In the rows, zero is written as 128.
The rows of M fall into a few groups, and each row is roughly a mix of its group's hidden directions; one row fits no group.
M:
[[118 132  76 117 160 115  92 116 135  91 148]
 [ 88 116 140 170 119 135 151 142 129 168 163]
 [139 136 148 157 137 112 135  78 152 168 157]
 [ 95 126 170 130  93 138 131 119 148 123 179]
 [172 139 136 138 161 178 135 145  99 114 117]
 [105 135 100 109 147 153  96 118  99  96  87]
 [ 80 145 151  93 118 123  94 137 163 106 127]
 [116 125 114 158 142 167  91 128  98  94 159]
 [168 137 124 182 106 132 136 143 118 138 169]
 [148 141 108 147 174 134  91 129 144  85 146]
 [139 112  95 137 186 141 103 131  91 119 116]
 [172 136 125 179 144 154 122 103 112 155 140]
 [ 94 118 166 163 126 165 145 141 102 118 156]
 [165 146  94 113 140 163  89 126 105 114 153]
 [ 80  97 105 113 168 145 135  99 126 145 143]
 [115 137 105 121 144 151 102 107  79 113  84]
 [116 112 140 182 147 126 139 108  96 169 145]
 [179 144 100 172 117 142 112 158 125 139 140]
 [166 137 138  86 128 102 152 113 147 169 149]
 [155 146 128 125 176 119 112 105 130 182 141]
 [162 116 170 132 136 115 173 130 137 170 140]
 [ 88 125 137 109  96 115 172  96 135 135  97]
 [ 67 114 142 141 135 121 168 143 137 123 159]
 [143 108 142 140 158 126 157  75 113 168 121]
 [133 140 165 160 145 169  93 162 133 107 128]
 [ 79 116 117 103 107 130 132 158 149 119 175]
 [134 127  75 145  93 117  78 126 115 119 118]
 [130 118 182 151 139 111 182 118 122 135 112]
 [183 125 115 154  99 127 134 128 129 174 148]
 [147 120 129 145  96  97 131 104 144 186 150]
 [163 138  94  86 154  96 123 124 137 159 108]
 [144 124  90 100  98 103 123 134 136 112  74]
 [108 130 136 116 155 128 129  57 148 139 150]
 [103 157  90 125 171 157 107 153 126 109 143]
 [120 135 172 133 163 141 168 104 119 165 145]
 [130 108 145 133 107  80 169 127 149 161 153]
 [142 124 117 131 151 154 130 172 105  71 118]
 [120 104 106 115 129 139 141 172 140  76 159]
 [ 97 156 105 123  90  85 107 139 146 122  99]
 [142 128  89 136 100 122 103 171 100 103  99]
 [160 153  93 103 155 160  92 132 116 128 105]
 [141 114 153 134 134  87 163 121 152 180 125]
 [171 131 118 130  96 112 112 142 144 186 126]
 [158 125 133  70 124 118 170 160 126 133 134]
 [ 82 130 181 110 113 101 149 138 131 115 147]
 [150  95 151  86 157 126 137  80 131 138 121]
 [173 138 154 158 167 145 150 115 116 134 159]
 [ 99 113 135 124 184 125 137 108 164 100 151]
 [139 148 138 134 136  82 154 154 146 154  81]
 [116 115 145 172 153 144 128 100 132 118 183]
 [152 127 138 192 108 101 106 143 116 125 152]
 [178 162 117 138 157 137  85 140 115 107 129]
 [148 134 150 160 146 118 149  93 135 185 130]
 [116 118 150 132  59 118 151 106 133 148 110]
 [161 147 127 142 138 106 114 163 155 170  94]
 [133 121 130 100 143  96 174 128 162 147 167]
 [131 141  77 133 163 146  84 145 111 107 127]
 [125 139 167 141  86 101 169 155 137 111 116]
 [112 115 105 149 196 143 112 102 123 130 138]
 [148 113  83 107  87 128  91 127 126 128  93]
 [128  97 150 111  67 106 140 149 153 128 141]
 [160 128  97 118 153 169  95 160 114 148 114]
 [106 122 146 100 105  83 169 101 128 148 109]
 [111 138 143 103 117 149 102 137 184 105 161]
 [134 136 159 146 145 115 128 124 191 140 165]
 [158 136 102 166 110 131  90 109 116 172 136]
 [137 102 149 144  69 101 150 134 108 147 110]
 [125 144 137 111 153 172 151 118 129  69 121]
 [134 116 128 140 120 103 180 107 125 177 100]
 [115 105 165 104 104 104 167 139 144 134 167]
 [115  94 144  93 111 110 168 137 158 120 164]
 [ 83 127 125 160 162 112 152  84 115 118 124]
 [ 90 115 141 145 121 164 143 138  68 126 131]
 [100 108  83 140 124 125  84 107 148 126 161]
 [105 131 119 117 165 125 122  98 102 176 163]
 [167 134 167 150 139 127 179 129 145 149 145]
 [170 103 178 151 106 112 147 126 128 154 119]
 [ 95 163 143  96 112 112 112 125 175 114 103]
 [ 93 121 127 158 136 139 108 151 159  75 143]
 [117 112 143 158 158 119 173 102 156 114 161]
 [113 121 138 131  79 141 115 155 145  74 113]
 [ 88 103 143 111 151 130 165  81 136 148 130]
 [153 153 101 130 136 142 114 165 119 101  77]
 [102 142 164 140 131 161  81 129 127 127 169]
 [101 135 165  72 115 133 156 132 137  97 121]
 [117 125 148 128 103  87 154  84 145 167 134]
 [165 140  88 122 185 117 107 124 121 130 112]
 [ 82 133 151 123 129  83 121 125 177 140 128]
 [130 121  96 135 172 132  91  77 142 120 126]
 [125 112 111 104 103 128 155 162  99 122  75]
 [ 87 130 120 118 162 153 105  98 107  92 104]
 [135 113 126 121 125 106 180 141 166  89 155]
 [127 107 137 113 130 113 203 148 135 135 143]
 [128 120 165 161  98 130 167 111 122 168 107]
 [131 117 140 173  99 110 108 142 161 133 174]
 [ 75 107 124 148 150 141 158 140  88 146 128]
 [129 109  92 169 147 124 164 121 105  96 102]
 [123 129 143 105  78 122 114 154 174  96 123]
 [ 97 115 129 111  60 110 134 116 150 109 132]
 [108 133 111 121 157 160  87 154  85 108 124]
 [172 136 115 180 117 135 136 147  89 137 144]
 [120 107 137  95  95 117 170 125 107 130  81]
 [169 128 136 115  94 151 156 164 128 111 165]
 [ 92 124 167 128 113 158 123 152 131 103 174]
 [138 131 162 125 104 159 118 183 130 102 102]
 [163 134 101 157  86 108 111 137 126 170 139]
 [155 123 143 132 177 121 135  88  85 129 107]
 [136 150 150 146 102 118 166 164 107 118  85]
 [ 95 126 146 125  99 111 184 117 123 126  90]
 [171 143 157 164 112 128 127 141 135 169 159]
 [ 88 120 144 101 148 111 125  76 140 148 102]
 [ 88 108 135 110  86 111 172 117 134 130 156]
 [131 141 142 179 141 162  91 109 108 104 141]
 [173 128 154 125 137 125  99  94 127 154 171]
 [ 73 133 149 102 142 109 150 111 127  94 102]
 [160 120 158 186 142 109 116 109 153 132 144]
 [127 146  88 135  87 141  92 175 134 126 133]
 [162 130 164  86  93 116 123 148 125 127 165]
 [144 128 174 102 139 122 181 119 158 144 122]
 [130 137  89 142 157 142  74 102 151 128 147]
 [ 99 185 125 124 116 135 142  81 113 148 122]
 [ 95 123 140 103 124 102 138  69 133 151 105]]

One row of each group comes first, with its name. Which group is each row after those in?
[143 111  74 106 104 161 125 115 103  99 134] : C
[ 82 111 106 102 104 119 127 162 125 133  84] : G
[ 96 139  80 130 170 152 105 100 116 133 130] : X

[103 125 156 153 167 148 144 128 116 144 180] : G
[125  81 162 156 145 102 168 115 120 124 109] : X
[126 151 107 156 193 142 114 126 103 111 123] : X
[116 131 101 109 186 132 109 161 108 149 111] : G
[ 94 113 132 133 135 138 149 151 136  78 175] : G
[158 143  94 140 183 125  88 124 131 116 116] : G
[105 117 149 130 185 129 155  86 119 135 144] : X
[101 133  80 107  98 131 108 122 105  88 110] : C
[164 118 116 130 123 168 138 159 143  99 173] : C
[183 127 113 166 138 161 114 140 106 147 142] : C
[165 127 147 130 105 105 165 157 160 157 148] : C
